In the data rows, 128 means zero.
Some points:
[128. 123. 141. 117. 111. 121. 114. 107. 145.  94.  86. 123. 120. 110. 108. 206. 161. 124. 130. 150. 174. 185. 156. 134. 123. 152. 101. 145. 139. 165. 122. 181.]
[ 75. 163. 162. 105. 134. 145. 177. 133. 103. 163. 114. 138.  93. 140. 152. 148.  80. 206. 111. 129.  80. 130. 113. 116. 124. 134. 103. 128. 127. 125. 118. 140.]
[112. 126. 147.  90. 173. 155. 191. 137. 131.  74. 133. 163. 118.  87. 113.  88. 160. 152. 151.  81. 159. 153. 154. 165.  93. 138. 126.  85. 165. 134. 104. 107.]
[154. 102. 124.  81.  96. 145.  86. 127. 143. 154. 152. 168. 203. 132. 118. 120. 116. 151. 114.  76.  89. 117. 155. 113. 218. 158. 160. 116. 131. 148. 102. 103.]
[ 57.  41. 125. 150. 124. 169. 139. 101. 122. 201. 201. 128. 119. 141. 101. 143. 110.  96.  96. 143. 189. 133. 160. 156. 141. 173. 146. 102.  89. 133. 204.  63.]
[ 86. 130. 164. 123. 122. 131. 140. 119. 150. 133.  79. 145. 148.  66. 158. 170. 184. 114. 115. 113. 102.  86. 102. 171. 156.  79. 140. 123. 158.  85. 151. 143.]
[168. 116. 130. 131. 107. 184. 173.  89.  90. 135. 121.  94. 145. 140. 197. 102. 129.  67. 119. 165.  76.  71. 140. 181. 106. 114. 169. 113. 133. 148. 168. 177.]
[106. 137. 211.  69. 119. 158.  97. 106. 110. 139. 160.  99.  74. 138. 179. 100. 124. 133. 146. 103. 112. 142. 133. 124. 130. 140. 104. 141. 136. 123. 127. 119.]
[157. 145. 121.  91.  91. 107. 103. 117. 154. 118. 126. 119.  94. 132. 157. 139.  95.  90. 124. 190. 116.  85. 137. 167.  88. 203.  97. 164. 132. 144. 121. 155.]
[121. 102.  63.  97. 143. 141. 141. 114. 136. 149. 136. 137. 170.  91. 109. 169. 109. 125. 108.  88.  74. 145. 132. 117.  95. 175. 156.  92. 122. 142. 139. 106.]
[106. 132. 147. 104. 120. 131. 137. 137. 164. 141. 100. 133. 136.  87. 148. 200. 188. 149.  88. 126.  97. 116. 114. 105. 153. 101. 101. 181.  63.  98. 156. 173.]
[127. 140. 141. 126.  95. 145. 114. 191. 158. 136.  91. 113. 132. 111. 120. 139. 102. 105. 147. 201. 153. 149. 150. 129. 171. 110. 107. 108.  63.  89.  98. 114.]
[120. 166. 142. 161. 125. 101. 146. 181. 201. 109. 135. 146. 106. 127. 173.  86.  74.  76.  78.  97.  86. 150. 119.  85. 151. 151. 123. 107.  99. 114. 151. 101.]
[112. 165. 125. 112.  89. 108. 113.  92. 138.  86.  86. 128. 142. 104. 113. 159. 138. 146. 104. 141. 156. 126. 176. 112. 127. 119.  99. 132. 164. 161. 169. 160.]
[ 78. 166. 162. 109. 168. 146. 123. 148.  75.  76. 137. 169. 137. 156. 102. 141. 143.  46.  92. 127. 174. 116. 135. 131.  98. 121. 219. 199. 138.  97.  92. 155.]
[131. 158. 136.  96. 131. 101.  83. 187. 196. 121. 165. 109.  98. 123. 115. 111. 146. 137. 137. 150.  81.  57. 114. 161. 100. 117. 195. 129. 101. 157. 112. 115.]
[ 98. 202.  67. 162.  93. 150. 155. 113.  92. 104.  84. 121. 124. 112. 137.  85. 138. 154. 147. 115. 134. 200. 163. 153. 119. 135. 186. 175.  84. 116. 134. 110.]
[ 72. 141. 161. 131. 112. 118. 141. 119. 168.  95.  88. 132. 176. 135. 107. 176. 163. 127. 132. 108. 100. 104. 102. 167. 140.  87.  77. 169. 100. 149. 125. 119.]
[124. 163. 112. 124. 141. 203. 137. 163. 107.  70. 179. 145. 111.  92. 105. 117. 137. 127.  84.  98. 178. 149. 170. 127.  62. 142. 128.  90. 125. 104.  91. 125.]
[169. 151. 152. 126. 106. 171.  89. 162. 137. 166. 108. 117. 143.  74.  61. 153. 109. 132. 140. 133. 117. 173. 117. 154. 128.  95. 113. 128. 123.  91. 171. 140.]
[135. 124.  84.  93. 140. 125. 174. 102. 131. 219. 144. 108. 146. 166.  85. 126. 168.  90. 118. 132.  54. 149. 222.  86.  97. 129. 122. 132. 142.  82.  42. 142.]
[194. 106. 119.  97. 110. 149. 125.  54.  97. 144. 117.  83. 127. 102.  74.  77.  95. 102. 122. 167. 123.  60. 118. 117. 131. 134. 144. 180. 139. 176. 163. 145.]
[ 97. 108. 131. 109. 112. 126.  96. 108. 150.  93. 111. 118. 122.  83.  99. 200. 157. 101. 148. 111. 181. 145. 135. 132. 110. 128. 123. 123. 148. 147. 113. 199.]
[213. 123.  89. 126. 185.  95. 131. 145. 116.  95. 150. 141.  70. 105. 143. 155. 144. 127. 171. 120.  75. 118. 149. 206. 165. 102. 117. 104.  86. 131. 181. 114.]
[189.   8. 102. 197. 114. 152. 147.  82. 165. 178. 128. 134. 115. 154. 155.  94. 103. 194.  84.  36. 207. 113. 116. 185.  80.  67. 176. 195.  93. 127.  87.  86.]
[182.  97. 167. 228. 129.  73. 143. 160. 120. 113. 154. 161. 139. 148. 120. 120.  41. 140. 190. 130.  29. 117. 141.  94.  39.  49. 132. 134.  88. 113. 153. 125.]
[106. 139.  91. 128. 154. 164. 116. 147. 105. 123. 136. 230. 135. 171. 116.  99. 131. 158. 159. 126. 157. 143. 142. 115. 138. 118. 134. 194. 157. 106. 202. 160.]
[169. 191.  96. 156. 177. 166. 126. 121. 128. 147. 125. 135. 108.  88. 110. 179. 144. 126. 221. 138. 160.  61.  60.  87. 146. 121. 106. 170.  97. 149. 158.  57.]
[171. 112. 100. 115. 104.  69. 128. 201. 125. 150. 151. 103. 101. 159. 160. 120. 226. 131. 116. 136. 174. 131. 132. 115. 125.  94. 135. 141. 159. 112. 177. 118.]
[133. 128. 107. 110.  98.  78. 130. 161.  81. 173. 111. 124. 108. 127. 187. 144. 109.  99. 110. 149. 187. 114. 131. 151. 140. 121.  99. 115. 197. 142. 137. 130.]
[122. 122. 103. 104.  63.  70. 120. 192. 114. 144. 136. 131.  83. 129. 132. 161. 129. 121. 115. 132. 134. 143.  94. 174. 113. 100. 139. 108. 156. 166. 122. 139.]
[145. 143. 132. 162. 174. 126.  76. 150. 146. 111. 116. 108. 122. 146. 188. 111.  74.  61.  80.  48. 120. 195. 110.  76. 151. 107. 120. 139. 134. 185. 142. 133.]
[140. 131.  88. 131. 133. 171. 107. 135. 142. 106. 210. 123.  83. 122. 161. 124. 137. 202. 169. 151. 112. 123.  95.  99. 164. 106. 125. 133. 205. 100.  56. 159.]
[203. 164. 189. 178.  68.  99. 152. 104. 125. 124. 133. 216. 175. 103.  96.  80.  92. 127. 159. 115. 156. 143.  87. 115. 110. 103.  64.  37.  88.  95. 125. 232.]
[135. 109. 153. 182. 126. 135. 133. 142. 192. 127.  82. 105. 142. 143. 169. 137.  86.  89. 126. 146. 151. 108. 139.  99.  73.  61.  74. 117. 169.  94. 117.  93.]
[105.  81. 113. 187. 106. 134. 104. 129.  57. 108. 170. 113. 113.  91. 138. 101. 194. 106. 144. 138.  73. 137.  92.  87. 162. 128. 108. 144. 126. 122. 121. 134.]
[109. 141. 123. 136. 199. 132. 129. 184. 166. 118.  96. 115. 134. 173.  96.  77. 189. 147.  94. 142. 134.  95.  68. 141. 130. 154. 108. 100. 114. 142. 130. 121.]
[120. 117. 104.  87. 142. 127. 155.  92. 102. 120.  99. 131.  96. 105.  98.  87. 116. 146. 130. 107. 158. 174. 134. 117. 132. 108. 170. 181. 120.  77. 141. 126.]
[141. 164. 170. 157.  74.  96. 160.  91. 142. 147. 140. 133. 151. 126.  93. 120. 180. 128. 121. 162. 148. 100. 135. 124. 133. 155. 187. 112. 178. 169. 145.  53.]
[164. 132. 125. 136. 163.  96. 122. 126. 135. 162. 123.  61. 159. 168.  93.  94. 172. 161. 117.  92. 178. 117.  99. 133. 116. 157.  87. 105.  96. 112. 145. 162.]
[106. 112. 118. 102. 150. 147. 111.  97.  95.  92. 126. 185. 139. 126. 139.  78. 125. 167.  98. 176. 150. 137.  85. 142.  99. 112. 120. 144. 116.  88.  87. 104.]
[138. 151. 125.  75. 110. 146. 152. 160. 109.  91. 132.  85. 171. 133.  95. 101.  93. 151. 140. 107. 135. 184. 166. 189. 153. 108. 152. 190. 143.  81. 137.  94.]
[ 80. 151. 172.  93. 145. 146. 215. 118. 130. 121. 144.  97.  79. 141. 158. 137. 103. 124. 154. 112. 128. 140. 110.  95. 142.  99. 133.  94. 122. 162. 121. 118.]
[149.  67. 134. 180. 129. 140. 230. 160.  86.  94. 112.  94. 122. 123.  96. 134. 104. 143. 105. 166. 112. 116. 105. 123. 196. 157. 160. 122. 143. 132.  81. 147.]
[144. 114. 170. 169. 173.  43. 101. 128. 191. 191. 149. 156. 152.  64. 162.  82.  67. 113. 166. 193. 228. 160. 136. 120. 104. 132. 148. 130. 121. 168. 108. 171.]
[ 90. 186. 184. 131. 143. 166. 140. 124. 119. 161. 158. 121. 132. 130. 163. 128. 126. 183. 121. 111.  80. 142. 120. 107. 137. 133. 135. 139. 157. 159. 129. 163.]
[ 96. 110. 124. 168. 143.  40. 117. 144.  33. 119. 162. 115. 144.  69. 146. 132. 131. 134. 151. 114.  92. 103. 159. 120. 133. 149. 100. 149. 143. 118. 124. 104.]
[141.  90.  56.  73. 161. 139. 154. 117. 131.  83. 134. 137. 230. 154. 190. 152. 100. 125. 147. 137. 161. 145.  99.  85. 142. 175. 161. 111. 119. 128. 129. 104.]
[ 76. 193. 126. 103. 113. 116. 104.  95. 108. 136. 140. 111.  75. 150. 165. 162.  77. 153. 135.  95. 120. 117.  93. 124. 127. 151. 126. 130. 137. 106.  98. 116.]
[202. 129. 203. 229. 170. 142. 129. 146. 116. 127. 119. 136. 118. 160. 154. 168. 105. 111. 109.  78. 110. 132. 100. 126. 157. 218. 107. 139. 163.  74.  85.  96.]
[100. 134. 115. 145. 207. 108.  87. 147.  88. 116. 122.  71. 146. 172.  98. 108. 133. 154. 121. 148.  87. 111. 147. 164. 133. 102.  97. 126.  93. 156. 163. 139.]
[154. 108. 147. 166. 175. 102.  37.  78. 154. 124.  28.  90. 104. 127. 127. 138. 152. 196. 119. 162.  91. 137. 146. 104.  94. 146. 184.  81. 143. 129. 133. 133.]
[175.  89. 112.  88. 103. 166. 123. 129. 113. 111.  90. 202. 158. 150. 159. 114. 141. 121. 134. 149.  82. 165. 142. 130. 120. 173. 103. 118. 128. 188. 111.  69.]
These points spread out most along one direction. How far along it is each point below, from 0 to 99? The average is 50, and the first point in the table lies past the average. One standard deviation of the points above along it is 16.
[ 93.  78.  81.  93. 149. 129. 120. 105. 143. 126. 130. 169. 159. 156.  92. 148.  94.  83. 118. 117.  57. 136. 133.  99. 138. 158. 163. 126. 137. 121. 165. 134.] 61
[102. 149.  95. 141. 106. 121. 111. 140. 187. 118. 144.  90. 141. 112.  92.  92. 108. 144. 114. 150. 126. 103.  94. 142. 118. 156. 106. 106. 192. 107. 163. 144.] 48
[ 81. 161. 144. 114. 126. 139. 119. 103. 114. 125. 126. 102.  63. 151. 156.  90.  92. 116. 163.  99. 132. 118. 133. 131. 183. 158. 122. 124. 131. 125. 110. 137.] 58
[116. 142. 144. 117. 140. 178. 142. 158. 109.  81. 143. 165. 110.  82. 110. 107. 138. 171.  82. 102. 173. 126. 212.  89. 101. 145. 131. 122.  98. 147.  95. 119.] 67
[105. 128.  79. 146. 156. 173. 126.  58. 135. 201. 183. 138. 153. 160. 112. 142. 139.  74. 118. 162.  64. 180. 149. 167. 127. 112. 105. 106. 145. 154.  92.  64.] 59
[ 83.  92. 170. 133. 108. 164. 110. 161. 154. 151.  70.  67. 152. 132. 115. 119. 143. 113. 233. 133. 162. 144. 124. 105.  98. 117. 112. 129. 124. 101. 124. 139.] 46
[160. 163. 152. 115. 131. 102. 112.  68. 109. 115. 143. 121. 149. 126. 143. 173. 145. 119.  91. 151. 205. 145. 115. 150. 151.  55.  94.  96.  77. 108. 132.  96.] 47
[133.  90. 146. 134. 101.  65. 137. 103. 124.  92. 211. 126.  73. 140.  99. 131. 163. 136. 149. 149.  71. 159. 109.  97. 127. 153. 116. 164. 124. 103. 139. 115.] 48
[160. 135. 144. 122.  69. 118. 149. 133.  65. 143. 123. 105. 130. 178.  90. 153. 153. 118. 108. 159. 166.  77.  88.  83. 105. 151. 162.  96. 120. 186. 119.  76.] 52
[127. 140. 104.  93. 163. 105. 122. 154. 163. 148. 102. 155. 104. 127.  65.  87. 111. 104. 119. 140. 144.  82. 102. 115. 157. 114.  95. 120. 164. 144. 107. 164.] 47
[125. 104.  78.  78. 107. 139. 128. 124. 128. 175. 115. 164. 177. 126. 153. 135. 128. 104. 155.  76.  74. 115. 117. 114. 121. 168. 148. 101. 112. 128. 106. 109.] 58
[116.  92.  76. 168.  81.  91. 134. 140. 146. 132. 128. 120. 104. 167. 149. 142. 144. 143. 117. 121. 150. 109. 157. 163. 156. 128. 116. 130. 122. 157. 132. 204.] 46
[121. 130. 133. 147. 115. 109.  62.  89. 142. 112. 104. 128. 146. 182. 136. 136. 140. 136. 126. 131. 193.  92. 163. 140. 150.  94. 133.  64.  90. 104. 143. 153.] 42
